The same turns and mirrors carry the whole set onto itself, and each row onto the other rows of its family. Which rows share a family with each named row? Give them in list order.
These 30 rows form 5 families of 6 rows each.
J_405: [0.077 -1.632 -0.279 0.681 0.535 0.094 1.594 1.298 0.100 -0.875 1.117 0.657 0.559 0.095 -0.541 1.299 -0.162 -0.493 -0.870 1.940 0.265 0.491 0.553 -0.439]
J_917: [-0.196 -0.132 0.448 0.037 -1.191 -0.296 1.217 0.145 -0.479 -3.455 0.665 -2.607 1.880 -0.309 0.699 1.605 -2.494 -2.400 1.044 -0.226 1.724 1.437 -0.035 0.685]
J_870: [-0.486 -0.415 1.999 1.765 1.188 1.296 0.754 1.157 -1.553 -2.339 0.854 -1.444 1.584 2.166 1.208 -0.296 -2.790 -1.313 -0.447 0.888 0.867 0.831 1.765 1.388]
J_657: [0.444 0.248 0.465 1.017 1.203 -0.574 2.154 0.958 -0.223 -1.011 0.630 -1.764 1.797 0.299 0.576 -0.199 -0.391 -1.439 2.442 0.177 1.111 2.030 0.914 2.263]
J_617: [0.643 0.180 -0.002 1.310 0.503 -0.300 2.100 1.063 -0.008 -0.392 0.970 0.226 1.235 -0.126 0.177 0.124 -0.283 -1.068 2.569 -0.042 1.242 1.862 -0.108 1.673]
J_659: [0.247 -1.361 1.689 0.479 0.577 -0.479 1.463 1.046 -1.025 -2.557 0.404 -0.316 0.815 -1.364 -0.799 0.226 -0.210 -1.418 -0.261 0.896 -0.222 2.170 0.385 0.582]
J_937: [0.724 0.280 0.711 1.119 0.748 -0.506 2.041 1.026 -0.298 -1.008 0.672 -0.742 1.526 -0.286 0.300 -0.198 -0.355 -1.412 2.595 -0.219 1.193 2.222 0.235 2.052]
J_855: [-0.023 -0.064 -0.263 0.500 -1.822 -0.069 1.251 0.229 0.002 -2.518 1.335 -0.509 1.216 -0.516 0.508 2.224 -2.299 -1.753 1.052 -0.121 1.962 0.877 -0.809 -0.111]
J_211: [-0.004 -0.057 0.371 0.433 -1.727 -0.166 1.196 0.292 -0.321 -3.220 1.045 -1.303 1.357 -0.767 0.490 1.850 -2.380 -2.245 1.175 -0.343 1.717 1.492 -0.699 0.343]
J_495: [-0.098 -1.508 1.473 0.162 1.213 -0.581 1.296 0.927 -0.924 -2.608 0.066 -2.086 1.409 -0.401 -0.364 0.125 -0.366 -1.500 -0.495 1.356 -0.352 1.996 1.265 0.907]
J_283: [-0.274 -0.484 0.716 2.217 0.535 1.610 0.826 1.359 -0.844 -1.146 1.622 0.645 0.997 2.233 1.075 0.517 -2.756 -0.431 -0.678 1.119 1.082 0.002 1.026 0.424]
J_629: [-0.035 -0.384 1.441 2.477 0.025 1.584 0.858 1.513 -1.285 -1.578 1.530 1.548 0.789 1.292 0.689 0.294 -2.619 -0.704 -0.326 0.618 0.898 0.745 0.476 0.504]
J_634: [-0.845 -0.984 1.440 2.290 -0.266 0.638 1.952 0.313 -0.194 -3.552 0.984 0.365 -0.077 -0.339 1.120 1.370 -1.312 0.364 -0.361 -1.538 1.088 1.443 -0.017 -0.189]
J_493: [-0.275 -0.312 2.751 2.033 0.693 1.207 0.699 1.165 -1.967 -2.810 0.844 -0.569 1.287 1.140 0.883 -0.556 -2.685 -1.479 -0.090 0.433 0.384 1.587 1.078 1.411]
J_841: [0.140 -0.300 2.450 2.322 0.055 1.400 0.801 1.338 -1.787 -2.373 1.119 0.977 0.974 0.693 0.717 -0.298 -2.646 -1.218 -0.092 0.185 0.609 1.436 0.383 0.885]
J_351: [-0.390 -0.278 -0.228 -0.035 -0.779 -0.265 1.232 0.163 0.107 -2.918 0.850 -3.094 1.851 0.571 0.998 1.908 -2.615 -2.093 0.867 0.316 1.944 0.847 0.477 0.550]
J_891: [-0.308 -1.694 -0.563 0.292 1.168 0.046 1.509 1.030 0.167 -0.923 0.796 -1.165 1.101 1.041 -0.032 1.285 -0.182 -0.553 -1.035 2.149 0.208 0.342 1.476 0.057]
J_18: [-0.998 -1.143 2.112 1.899 0.234 0.447 1.871 0.164 -0.574 -4.031 0.418 -1.154 0.349 -0.386 1.280 0.907 -1.382 -0.078 -0.299 -1.682 0.970 2.003 0.501 0.280]
J_403: [-1.210 -1.173 0.016 1.888 0.481 0.814 2.133 0.230 0.608 -2.463 1.029 -0.979 0.274 1.473 1.691 2.043 -1.452 0.740 -1.021 -0.490 1.504 0.196 1.096 -0.355]
J_310: [-1.456 -1.232 0.758 1.567 0.943 0.627 1.898 0.070 0.109 -3.162 0.499 -2.322 0.683 1.471 1.726 1.437 -1.481 0.423 -0.855 -0.712 1.336 0.789 1.709 0.143]
J_363: [0.646 0.194 -0.541 1.304 0.766 -0.191 2.174 1.206 0.424 0.109 1.203 0.094 1.328 0.616 0.388 0.544 -0.289 -0.681 2.227 0.291 1.424 1.125 0.203 1.523]
J_585: [-0.402 -1.716 0.449 0.028 1.634 -0.341 1.454 0.943 -0.478 -1.781 0.113 -2.533 1.451 0.798 0.053 0.676 -0.372 -1.068 -0.925 1.880 0.133 1.002 1.872 0.637]
J_7: [0.292 0.052 -0.130 0.882 1.303 -0.414 2.143 0.917 0.185 -0.372 0.718 -1.881 1.710 1.184 0.671 0.117 -0.500 -1.114 2.202 0.612 1.390 1.416 1.114 2.124]
J_269: [-0.506 -0.637 1.095 1.862 0.994 1.456 0.811 1.326 -1.114 -1.483 1.112 -0.879 1.404 2.582 1.257 0.368 -2.754 -0.789 -0.657 1.220 0.994 0.198 1.687 0.835]
J_368: [0.305 -1.387 0.690 0.751 0.309 -0.053 1.522 1.257 -0.529 -1.665 0.991 0.996 0.476 -1.100 -0.909 0.832 -0.067 -0.750 -0.535 1.238 -0.150 1.505 -0.148 -0.101]
J_437: [-1.364 -1.056 1.739 1.588 0.793 0.359 1.818 0.109 -0.363 -4.007 0.132 -2.379 0.707 0.671 1.665 1.136 -1.589 -0.139 -0.546 -1.156 1.032 1.611 1.335 0.513]
J_334: [-0.960 -1.156 0.564 2.185 0.001 0.828 2.117 0.333 0.376 -2.569 1.190 0.396 -0.026 0.610 1.312 1.845 -1.404 0.704 -0.684 -0.969 1.435 0.658 0.313 -0.527]
J_72: [-0.351 -0.292 -0.889 0.178 -1.029 -0.039 1.225 0.232 0.470 -2.297 1.103 -2.351 1.685 0.965 1.070 2.487 -2.470 -1.788 0.758 0.592 2.120 0.178 0.233 -0.045]
J_750: [0.378 0.010 -0.697 1.046 1.119 -0.104 2.211 1.137 0.473 0.177 1.046 -1.059 1.464 1.133 0.630 0.547 -0.383 -0.835 2.158 0.595 1.425 1.032 0.837 1.763]
J_167: [-0.115 -0.232 -1.100 0.457 -1.453 0.204 1.276 0.274 0.473 -1.987 1.407 -1.047 1.374 0.337 0.741 2.649 -2.317 -1.495 0.671 0.451 2.110 0.281 -0.366 -0.224]

The rest of the family of J_18: J_634, J_403, J_310, J_437, J_334
The rest of the family of J_917: J_855, J_211, J_351, J_72, J_167
The rest of the family of J_617: J_657, J_937, J_363, J_7, J_750
The rest of the family of J_368: J_405, J_659, J_495, J_891, J_585

The same turns and mirrors carry the whole set onto itself, and each row onto the other rows of its family. Which rows share a family with each named row? Give them in list order.
These 18 rows form 3 families of 6 rows each.
J_638: [-1.394 1.630 2.108 -0.430 1.041 0.241 -0.054 -0.902 1.820 1.036 -1.135 1.358 0.797 -0.531 0.762 2.080 1.465 -1.804 1.855 -1.961 -0.438 0.293 0.624 0.801]
J_520: [-1.202 1.201 1.934 -0.908 1.789 0.136 0.162 -0.233 1.023 1.627 -1.199 1.352 0.541 -0.506 0.626 1.923 1.171 -1.963 1.690 -1.234 -0.947 0.849 0.890 0.630]
J_236: [-0.133 -0.728 -2.075 0.428 -0.085 -1.190 0.370 -1.172 -1.271 -0.555 1.398 1.031 0.786 0.327 -0.487 2.434 0.044 -1.414 0.355 -1.876 -0.096 -1.292 -0.737 -0.402]
J_10: [0.995 -0.438 -1.575 -1.018 -0.260 -0.422 1.284 -0.065 -1.359 -0.412 0.835 0.868 0.059 1.367 0.217 2.615 0.781 -0.907 0.713 -1.998 0.110 -1.466 -1.010 -0.971]
J_17: [1.543 -0.831 -1.424 -1.487 0.461 -0.541 0.851 -0.361 -1.581 0.031 1.430 0.417 0.570 0.562 0.046 2.205 0.393 -1.302 1.192 -0.903 0.166 -0.980 -0.266 -0.873]
J_97: [-1.464 0.829 1.028 -0.978 1.866 0.531 1.011 -0.557 1.095 1.681 -1.592 1.849 -0.632 0.508 0.394 1.999 1.134 -1.699 1.015 -2.220 -0.534 1.048 1.393 -0.186]
J_215: [-1.571 1.436 1.951 -0.504 1.267 0.259 0.484 -0.031 1.274 1.193 -1.757 1.651 0.156 0.013 0.745 2.263 1.472 -1.746 1.331 -2.126 -0.986 0.474 0.393 0.586]
J_996: [-1.055 1.611 1.176 -1.129 1.176 0.227 -0.517 -0.205 1.286 1.644 -1.371 2.882 0.906 0.367 0.185 2.652 1.071 -0.771 1.383 -2.358 -0.809 0.430 0.932 0.506]
J_28: [-1.500 1.203 1.070 -0.542 0.985 0.517 0.663 -1.480 2.106 0.984 -1.270 1.871 -0.107 0.277 0.539 2.109 1.578 -1.423 1.523 -2.693 0.276 0.462 1.272 0.044]
J_369: [1.275 -1.357 -1.072 -0.557 -0.280 -0.980 0.181 -0.634 -1.271 -0.372 1.017 0.256 1.193 -0.587 0.334 2.347 0.175 -1.778 0.577 -1.037 0.071 -0.982 -0.786 -0.869]
J_691: [1.165 -0.339 -1.511 -0.970 -0.498 -0.493 0.755 -1.146 -0.639 -0.754 1.628 0.350 0.726 0.499 0.190 2.519 0.869 -1.000 1.390 -1.759 0.863 -1.621 -0.605 -0.654]
J_722: [0.979 -1.412 -1.270 -0.378 -0.369 -0.955 0.655 0.084 -1.583 -0.409 0.391 0.555 0.543 0.125 0.311 2.570 0.182 -1.625 0.070 -1.480 -0.333 -0.956 -1.354 -0.962]
J_207: [-1.095 0.937 1.263 -1.199 1.817 0.350 0.377 -1.426 1.696 1.658 -0.742 1.423 0.093 -0.159 0.418 1.875 1.136 -1.880 1.727 -1.478 0.012 1.037 1.866 -0.082]
J_656: [-0.910 1.631 1.383 -1.249 1.144 0.228 -0.742 -0.543 1.464 1.752 -0.997 2.572 1.072 0.046 0.175 2.632 1.016 -0.811 1.661 -2.085 -0.540 0.413 1.157 0.528]
J_499: [0.038 -0.811 -2.042 0.254 0.150 -1.330 0.318 -1.251 -1.363 -0.306 1.618 0.810 0.957 0.177 -0.613 2.318 -0.078 -1.575 0.480 -1.463 -0.018 -1.050 -0.477 -0.431]
J_406: [-0.761 1.538 1.290 -1.299 1.388 0.148 -0.591 -0.160 1.119 2.022 -1.097 2.630 0.896 0.221 0.162 2.521 0.952 -0.879 1.424 -1.887 -0.844 0.634 1.247 0.552]
J_731: [-0.082 -0.818 -2.170 0.244 0.063 -1.262 0.523 -0.868 -1.517 -0.307 1.347 0.953 0.730 0.377 -0.602 2.323 -0.057 -1.576 0.246 -1.653 -0.310 -1.008 -0.684 -0.452]
J_682: [0.902 -1.101 -1.031 -0.061 -0.870 -0.904 0.431 -0.686 -0.778 -1.005 0.578 0.625 0.883 -0.126 0.344 2.685 0.512 -1.439 0.402 -1.863 0.304 -1.392 -1.224 -0.850]

The rest of the family of J_996: J_236, J_656, J_499, J_406, J_731
The rest of the family of J_10: J_17, J_97, J_28, J_691, J_207

The same turns and mirrors carry the whole set onto itself, and each row onto the other rows of its family. Which rows share a family with each named row? Give them in list order.
These 28 rows form 7 families of 4 rows each.
J_922: [-0.212 -0.268 0.647 0.068 -0.027 1.265 -1.206 -0.828 -1.140]
J_61: [0.048 2.124 -0.018 -0.210 -0.264 0.400 0.854 0.718 -1.117]
J_296: [-0.683 -0.338 -0.824 1.074 0.310 -0.414 -0.117 -0.734 1.339]
J_762: [-0.224 1.136 -0.513 -0.124 0.191 -0.030 1.245 -0.181 1.938]
J_237: [-0.183 0.085 0.590 -0.111 0.055 1.290 -1.744 -0.682 -0.377]
J_737: [0.031 1.260 0.281 -0.143 -0.649 -0.750 1.100 -0.700 -1.591]
J_784: [-0.086 1.347 0.878 -0.071 -0.593 -0.254 0.361 0.042 -1.962]
J_301: [0.383 -0.324 1.802 -1.096 -0.755 1.047 0.931 0.537 0.353]
J_610: [-0.119 -0.096 -0.009 0.921 -0.083 -0.848 0.070 0.092 1.988]
J_95: [-0.586 -0.233 -0.791 0.860 -0.268 -1.023 0.210 -0.676 1.342]
J_98: [0.237 1.203 -0.186 1.120 0.872 -0.071 0.930 0.012 -1.319]
J_3: [0.020 0.891 -0.245 0.561 0.615 0.601 -0.255 -0.875 -1.772]
J_526: [0.413 -1.080 0.789 0.319 -0.597 0.500 -0.830 -0.017 -1.134]
J_105: [0.116 1.643 0.437 -0.377 -0.451 -0.095 1.536 -0.588 -1.380]
J_781: [-0.583 -1.234 1.542 -0.353 0.323 0.767 -0.724 -0.034 0.237]
J_748: [1.230 -0.966 -0.410 0.289 -0.436 0.528 -0.989 -0.143 0.068]
J_111: [0.533 1.504 1.592 -0.955 -0.395 -0.224 1.148 0.380 1.141]
J_444: [0.491 0.607 1.306 -1.439 -0.970 0.558 1.453 -0.488 -0.473]
J_811: [-0.637 1.113 0.987 -2.111 0.122 -0.577 0.488 0.054 0.169]
J_432: [0.586 1.245 1.198 -1.290 -0.415 0.712 0.677 -0.279 1.629]
J_315: [0.910 0.306 0.094 -0.157 1.204 -1.217 0.262 -0.579 1.461]
J_589: [-0.848 -1.327 0.239 0.109 0.146 0.293 -0.920 -0.857 0.860]
J_728: [-0.463 0.140 1.489 -1.348 -0.357 -0.630 0.947 0.421 1.400]
J_712: [-0.359 0.998 -0.856 -0.546 -0.933 0.503 -0.162 0.549 -1.401]
J_67: [0.152 0.772 1.069 -1.162 -0.324 0.384 1.137 -0.331 1.966]
J_221: [-0.754 1.027 -0.750 0.908 0.669 -0.389 1.120 0.551 0.919]
J_247: [-0.314 -0.302 0.438 0.846 -0.131 0.690 -1.774 0.026 -0.419]
J_763: [0.106 0.374 -0.357 1.123 1.354 -0.449 -0.460 -0.003 1.307]

The rest of the family of J_301: J_98, J_781, J_221
The rest of the family of J_111: J_784, J_610, J_247
The rest of the family of J_589: J_762, J_3, J_444
The rest of the family of J_922: J_296, J_105, J_67

The same turns and mirrors carry the whole set onto itself, and each row onto the other rows of its family. Which rows share a family with each named row? Give them in list order.
These 30 rows form 5 families of 6 rows each.
J_570: [0.462 -1.123 1.443 -0.097 -0.744 0.445 0.061 1.012 1.824 0.815 0.494 0.880]
J_175: [-0.673 0.578 -0.959 -0.226 -0.304 -0.498 -0.096 1.206 0.100 -1.093 0.187 1.050]
J_665: [-0.041 0.702 0.856 -0.841 0.958 0.822 -1.573 -0.606 0.130 1.225 -0.431 -0.034]
J_372: [0.895 -0.181 -0.080 -0.692 1.208 1.340 -0.917 0.931 0.336 1.341 -0.096 -1.077]
J_840: [0.985 -0.167 0.387 -0.485 0.193 0.763 -2.153 -0.740 -0.416 0.920 -0.374 -0.656]
J_228: [0.655 -0.749 -0.246 0.399 -0.190 1.739 -0.319 1.181 0.499 0.879 2.262 -0.487]
J_959: [-0.620 0.840 -0.546 -0.021 -0.151 0.080 0.206 1.382 -0.846 -0.934 -1.003 0.390]
J_224: [-0.277 1.070 -0.866 -0.633 -0.569 0.474 0.170 0.566 0.707 -0.930 -0.255 -0.815]
J_898: [-0.518 0.620 -0.191 -0.407 0.253 1.958 -0.858 -1.497 0.140 0.018 -0.164 -1.168]
J_497: [0.577 -0.520 -0.719 -0.273 -0.800 0.645 -0.063 0.924 -1.447 0.176 2.248 0.016]
J_478: [0.120 0.283 0.281 2.007 0.576 1.154 -0.763 -0.496 0.103 -1.181 0.903 -0.109]
J_275: [-1.585 -0.471 -0.722 -0.540 -1.588 0.282 -0.736 0.993 -0.257 -0.337 -0.298 0.568]
J_162: [-0.471 -0.842 0.763 1.468 -0.783 -0.019 -0.645 -1.247 -0.216 -1.259 0.994 -0.305]
J_375: [-1.165 -2.146 0.075 1.104 0.468 0.145 -0.621 -0.356 -0.727 1.094 -0.733 0.714]
J_99: [0.122 -0.906 0.399 0.085 -1.081 1.371 0.668 0.929 -1.713 0.306 1.786 -0.420]
J_438: [-1.680 -1.007 -0.429 -0.222 0.240 1.435 0.420 -0.481 -0.439 1.921 -0.587 0.660]
J_196: [1.160 -1.678 0.220 1.012 0.419 1.217 0.436 0.677 -0.607 0.705 1.552 -0.167]
J_824: [-0.898 -0.417 -1.233 -1.159 -1.112 1.269 0.211 1.370 -0.040 -0.469 -0.660 -0.506]
J_514: [-0.808 -1.480 -0.104 1.435 -0.057 -0.242 0.979 0.693 -0.136 0.675 -0.873 1.131]
J_244: [-0.598 -0.905 2.027 -0.119 -0.031 0.780 0.167 0.253 1.443 1.056 0.811 0.847]
J_134: [0.460 0.355 -1.073 0.622 0.615 1.879 -0.820 -0.398 -0.010 0.849 -0.502 -1.175]
J_470: [-0.353 -0.469 0.739 1.197 0.211 -0.163 -1.712 -0.880 -0.099 -1.432 -0.464 0.257]
J_885: [-1.152 -1.196 1.327 -0.514 -1.100 0.976 -0.651 0.817 1.564 -0.223 0.221 -0.008]
J_500: [0.143 -0.486 1.826 -0.585 -1.775 0.377 -0.780 0.383 0.725 -0.006 0.699 -0.789]
J_676: [-0.096 -0.028 -0.770 1.726 0.396 0.629 -0.873 -0.823 -0.264 -0.762 1.730 0.557]
J_332: [0.089 -0.024 -0.068 1.792 1.253 -0.450 -1.619 -0.007 -0.313 -0.013 -0.034 0.570]
J_831: [-1.194 -1.341 -1.086 0.630 -0.505 1.286 -0.121 -0.394 0.390 1.110 -1.192 0.874]
J_311: [0.715 -1.084 -0.551 0.568 0.025 0.031 1.184 0.784 -1.457 0.819 0.954 -0.274]
J_844: [-0.553 -0.671 -0.501 0.376 0.817 0.718 1.731 0.405 0.165 0.912 -0.663 0.702]
J_518: [0.248 -1.114 2.526 -0.556 -0.699 -0.096 -0.148 -0.303 -0.444 0.344 1.017 0.215]

The rest of the family of J_824: J_196, J_514, J_134, J_470, J_500
The rest of the family of J_959: J_570, J_840, J_478, J_99, J_831
The rest of the family of J_518: J_228, J_898, J_275, J_332, J_844

